One turn or mirror swaps these rows in pairs. Which row does each one swap with?
The rows were stretched afterwards, more along some directions than others.
J271: [  2  10   4  10  -5 -13  -1   1 -15  -7   4  -3   4   1  15  -5   0  -4
  16  -2   4]
J192: [-27  -4   2 -13  12   1  -2   1   1   5   9  -4  -4 -13   4   6   5  -1
   5   5 -16]
J35: [-18   3   8   3 -12  -4   8   0   8  -1   5  15  -4  -2   4   8   6   5
   3   7 -15]
J609: [  5   5   4  16  -6   0  -2  -2  -2   4   6  -2  -7 -10   4  -2  -2   1
   6  23  12]
J319: [  0  -5  -7  16 -20   1  -4   2   4   7  -4   4 -14  -3  -4   3  -3   0
  -4  11   2]
J682: [  0   8 -22   5  -1  -3 -12  -5  -1   5   4 -24 -10  -1   7  -7   7   2
   1  15  17]
J655: [ -1  10 -15  -2   6   1  -4  -8   2  -9   3 -17  -7  -6   8   8   1   2
  18   6   7]
J518: [-18  13   4  -3   9  -6   8 -12  -4  -7  14 -10   3  -9  13   0  15   3
  19   5  -7]
J829: [ -9   0  -1 -10  20   8  -2  -5  -8 -19  14  -6  -2  -3  11   2   1   6
   9   0  -6]
J758: [ -1 -13  -5   3  -9   3  15   6   4  10  -8  15  -3  -3  -3   9   0  -1
 -11   2  -5]
J666: [-17  10  -7  14  -5  -7  11   1  -3  -9   5   2  21   0   9   1  17  -2
   8   0  11]
J926: [ -1   6 -11   7   9  -3  10  -7  -1  -2  11 -10 -10 -17  16  -8  -4  11
  21   5  -2]
J515: [  2   1  -5  14  -6   3  22  -5 -12 -17  -7   1  13 -10  16  -9   3  14
  10  -6   4]
J125: [ -4  10  -1   9  -6  -2   9  -7   5  -9   2  -3   5   7   3  16  16 -10
  -8  -8   8]
J432: [-14  -8   0  -7   6   8   5  -1  -3 -12   5  -6   1   2   5   4  12  -1
   1   1 -15]
J528: [  2   5   6  10  -6 -18  -4  -1   2 -10  10   1  -9  11  10   0  -4  -1
  17  -1  -6]
J372: [ -4   1   2  10   1  -5   1 -11  -3 -23  18  -1  11  -1   8  12  12  -1
 -10 -12   6]
J311: [  1 -14  -5   2  -7  14  -2   7  -3   0  -5   7   4   3  -3  -6   6   2
 -18   3   2]
J156: [ -4   1  -4  10   6   3  10   3  -9 -10   5  -2   8  -5   5 -14  -2   5
  14  -2  -1]
J620: [ -2   3  -4  11 -15   1  10  -2   7 -13   4   5  -8  -1  -2  15  -1   5
   5   8   5]
J343: [-25   1  -7  -5 -10  -1   9  -3 -10  -6  -5   1  -7   9  10   8  11  -2
  -4  -3 -19]
J928: [-10   3 -16   8  -7  -5  -9   2 -14  -7   2  -7  -5  10   9  -2  -2   5
  10  -1  -2]
J459: [-27   8   2  19   7  -2   3  -4 -13  -2  13  -4  -6 -10  24   2   4   2
   0  14 -10]
J488: [ -3  -6  -8  16 -11   6   6  -1   0  11   2  -3  -5  -4   2  -4   9   5
  -3  18  -2]
J636: [  5  -2  -6  -1 -12   4  11   3  -1 -10  -4   4   4  -4  -2  -9  10   7
   2   6   6]
J20: [ -6   1  -4   8   0   4  -6  -1  -3  10   2 -17  -5  12  -5  -8   1  -3
   0   2   2]
J121: [-13  -5   8   6 -16  -8  12   3  -1  -7  13  14   1 -12   6  -7   4  10
  17   5 -10]
J702: [ 17  -6   9  -3 -15 -10   8   1  13   8  -6  13  -2 -10  -6  -4   1  -1
  -2   1   0]
J71: [  9  -9   0  -4 -13  -1   3   6  14  11  -1   5  -1 -13  -8  -1  -5   3
   2  -1   0]
J346: [-13  19  -7  -3  -1  -5   0  -9   5 -10  10 -15   1  -9   9  -6   3  12
  27   1   2]
J161: [ -3   7  -5   7   2   2   4  -9   0 -16  10 -12  10  11  -5   5  -1   1
  15  -8   2]
J318: [-10  -3 -13 -16  10   3   0   4  -5 -15   0  -4   5   6   7  -2   3   7
   3  -9  -5]
J543: [ -1  -3  -6   5   2   5 -10   5 -10  13   6 -11   3 -10   8 -10   9  -6
  -9  16   7]
J149: [  1  -8   0   0   4  -5  -4  -7  -1  -6   8  -3 -12 -21  10  -3 -15  14
  17   2  -2]
J122: [ -7   5  -9 -13   9  -2 -12  -3   8  -6  22 -14   1 -12   2   3   2   5
  16  16   5]
J732: [  1  -3  -1   9   8   3  -6 -12  -5 -19  17  -6   8  -5   5   6  -1   2
  -1 -12   7]
J819: [ -1  -6   4   9  -6   6  -2   5  -4   2   1   1   0  -5  -4 -14  -4   3
   2   0   2]
J281: [ 14  -9  -6  -3   9   6  12  -4  -3 -16   7   4  10 -18  10  -2   7   5
 -11 -10   8]
J96: [  8  11 -12  -2   8  -4 -11  -9   5  -4  16 -16  -6  -4   7   0   9   3
   0  14  12]
J963: [  2  -5  -3   1   9  -3   6   0  -3 -17  11   5  -5   8   7  -2  -5   9
   8  -8  -4]
J942: [ -8   5  -9  -8  20   9  -4  -1  -5  -6   8 -12   0  -9   9  -6  -2   2
   6  -3   3]
J54: [-20  -5  -6 -10   8  -1   4   4 -13  -3   6  -4  10  -1  18  -4  12   0
   8   5 -14]
J716: [ -8   7  -7   6  -1 -11 -11  -6  -4   6  -5 -15 -16  -1   8   0  -5   4
  17   7  -3]
J984: [ 10   6   6  14  -5  -9  -7   2 -10  -6   9   0  -1   0  14  -6  -5  -5
  16   7   9]
J695: [-10   2  -1   3  -4   8   7   6   1   5  -6   2   6   9  -6   1  11  -9
 -21  -1   2]
J858: [ -2   1  -2  13  -4   1  23  -1  -3  -8   4   9  20  -6   5  -8  14  -3
 -11  -6   6]

J829 pairs with J819
J192 pairs with J636
J459 pairs with J515
J343 pairs with J666

One turn or mirror swaps these rows in pairs. Which row does each one swap with?
The rows were stretched afterwards, more along some directions than others.
J333: [  1   6  15  -8  -1   0  -1 -17 -23   5   1  22   1  18  19  -5  25  -9
 -13   7]
J169: [ 10  18   2 -21  -6  -8  -2 -24  -9   3   1  19  18  13  -6 -14   7  -3
 -14   2]
J786: [ 12  12   9 -12  -3   0   4 -11 -12  -1   8   8   9   9   8  -5  16   3
  -7   1]
J516: [ 12   6  11 -22 -12  -7  -9 -24 -17  10   2  34  14   7   7  -9  15  -4
 -11   8]
J760: [ -1  12  17   5 -14   2   4  -6 -18   1  23   3  10  14  13   5  26   3
 -16  -4]
J548: [ -3   3  24  -1  -1   1   7   1 -12  -1   1  23 -16  19  20  -7  27  -4
 -11   3]
J268: [ -9  -1  14  10  -1  -4  18  11  -4  -3   5  10  -7  13  12  -2  15  -1
  -9 -11]
J353: [  3   5   9  -7  -7   4  -2  -2 -11   4  -1   3   6   1  -1  -5   7   9
  -3  -8]
J749: [  9   4   9 -16 -11   2  -2 -24 -25   1  11  20  14  -2  14  -7  24  -1
 -19  -1]
J669: [ -6   6  16  -1  12  -6  13  12 -12   1  -4  14 -14  17  15 -12  19   4
  -3 -16]
J711: [ -3   2  15  -1  10 -14   2   1  -7   2  -8  32 -15  13   6  -6  10 -12
   2   6]
J97: [ -4  12  17 -22 -10  -3  -7 -19 -12   8   9  13  17  11   8 -10  21   1
 -16   4]
J952: [  0   4  17 -25  -2  -8  -2 -15 -17  13  -3  26   6  12  12 -18  22   0
 -13  -8]
J765: [ -6   7  30 -16  -7  -5   6 -20 -13   5  10  24  12  29  16 -19  43  -2
 -21  -5]
J416: [ -4  -6   7  -5   6  -8  12   8  -8   4  -8  18  -5  10  10  -5  12   1
  -4 -10]
J133: [ -7   4  11 -18   4  -3   3 -21  -5  -2  -5  25  -1  12  10 -16  17  -6
 -10  -6]
J175: [  2  25  27  -5  -3 -10   4  -6  -5  -2   9  16   1  20  -4  -9  22  -1
  -3   4]
J474: [ 11   4   5   0   3  -2  -1   1 -21  11  -1  15 -10   0  10   6   9  -7
  -6   1]
J912: [ -1 -13   9   5   0   2   1  -6 -12   1  -2  18  -3   9  12   0  17  -7
  -7  -2]
J498: [ 10  11   0  -2  -6   1   3  -1 -15   2  10   3   5  -5   7   3   1   4
  -7   0]
J202: [ -6  -1  25 -16  -3  -3   2 -18  -7   3   0  16   3  18  14 -11  17  -2
  -9  -7]
J476: [ -2  12  28  -9  -9  -1   6 -20 -18   9  10  18   3  20   4  -8  32  -4
 -20   0]
J494: [  9  19   7 -12   0  -6  -4   0   1  -5   0  21  -3   7   2 -10  11   5
  -6  10]
J572: [ -8  13  22  -8   4  -5   7   0 -13   8  -8  12  -5  22   4 -12  19   1
  -6 -20]
J931: [  7  12  18  -3 -15  -6   5 -16 -21   2  15  15  20  13   8  -1  17  -2
 -16   0]
J761: [ -1   5  16  -7  -9  -5  -2 -11 -20  10   7   8  22  11   6  -3  24   7
 -12  -8]
J885: [ -4 -13  21 -13   7  -3   4   7  -2   4 -18  29 -14  12   5 -14  11  -1
  -4   2]
J444: [ -8   2  25 -13  -4  -9  11  -6  -4   1  -5  22  -5  18  12 -11   1  -6
  -7  -8]
J911: [ 10   9   8   1   1  -2  -3   8 -22   9  -2  13  -7   2   7   0  15   5
  -5  -6]
J288: [  0  18  28  -9  -8  -6   9 -11 -21   1  12   9   7  18   6  -6  20   1
 -17   1]
J113: [ -7   5  14   1  -1  -3   5   8  -8   5   3   5  -8  10   9   0   7   4
  -4 -18]
J884: [ -2   3  11  -4   5 -14   5   2   0  -5  -8  36 -17  12   4  -9  16  -3
  -7   0]
J941: [-14   1  17 -17  -1 -13  13 -17   4  -4  -8  35  -3  29   4 -21  15 -11
 -15  -5]
J69: [-14  -4  17  -5   3  -2   9  12  -2   2  -6  14   0  14  15 -15  24   2
 -11 -18]
J142: [ -4   4  23 -11  -1 -12   6 -13  -8   1   4  31 -11  20  10 -12  14 -15
  -8   4]
J881: [ -6  -1  19  -3  -1 -15  10  -5 -14   1   4  26  -6  15  11  -9  18 -13
 -15   8]
J361: [ -8   9  26   3  -5  -1  14  10  -8   4   5  11  -9  19  11  -3  27   0
 -11  -4]
J16: [ -5  11  20  -5 -12   4   7  -5 -17   4  14   0  20  12  10  -9  29  14
 -20 -20]
J717: [  9  15  10  -5  -1   2   4  -7 -26   1  13  11   5   9  19  -6  26   5
 -12   5]
J840: [  2  21  21  -3  -9 -11   4  -4 -12   4  16  12   9  20  -2  -9  24  -1
 -10  -1]
J968: [ -4 -10   9 -10  -2   4   1 -14 -19   4   1  19   3   4  24  -7  14  -2
 -17  -7]
J66: [  7  19  19 -10  -6 -11   5 -12 -14   1  13  10   6  11   0 -11  14  -4
 -13   5]
J179: [-11   4  35 -14  -5 -10  10  -8   7   1  -5  32  -3  33   6 -21  26  -4
  -8 -14]
J194: [ -6  -2  14  -6   7  -4   0   0 -11  16 -10  21  -9  13   8  -8  13  -8
  -9   0]
J422: [ 22  -3   8 -11  -2   1 -11 -18 -26   7   2  25   9  -1   2  -1  18  -3
 -12  15]
J45: [  1   0  14  -3   7  -9   3  -3 -21   5  -2  19  -5  12  13  -2   8 -10
 -12   4]
J395: [ -8  13   9  -5   2  -5   3  -3  -5   3   1  11  14  15   1 -13  27   5
 -11 -12]
J764: [-14   3  29  -5  -1 -11   6 -14  -8   6   5  19   5  25   5 -11  34  -5
 -15 -19]

J268 pairs with J498
J884 pairs with J494
J395 pairs with J133

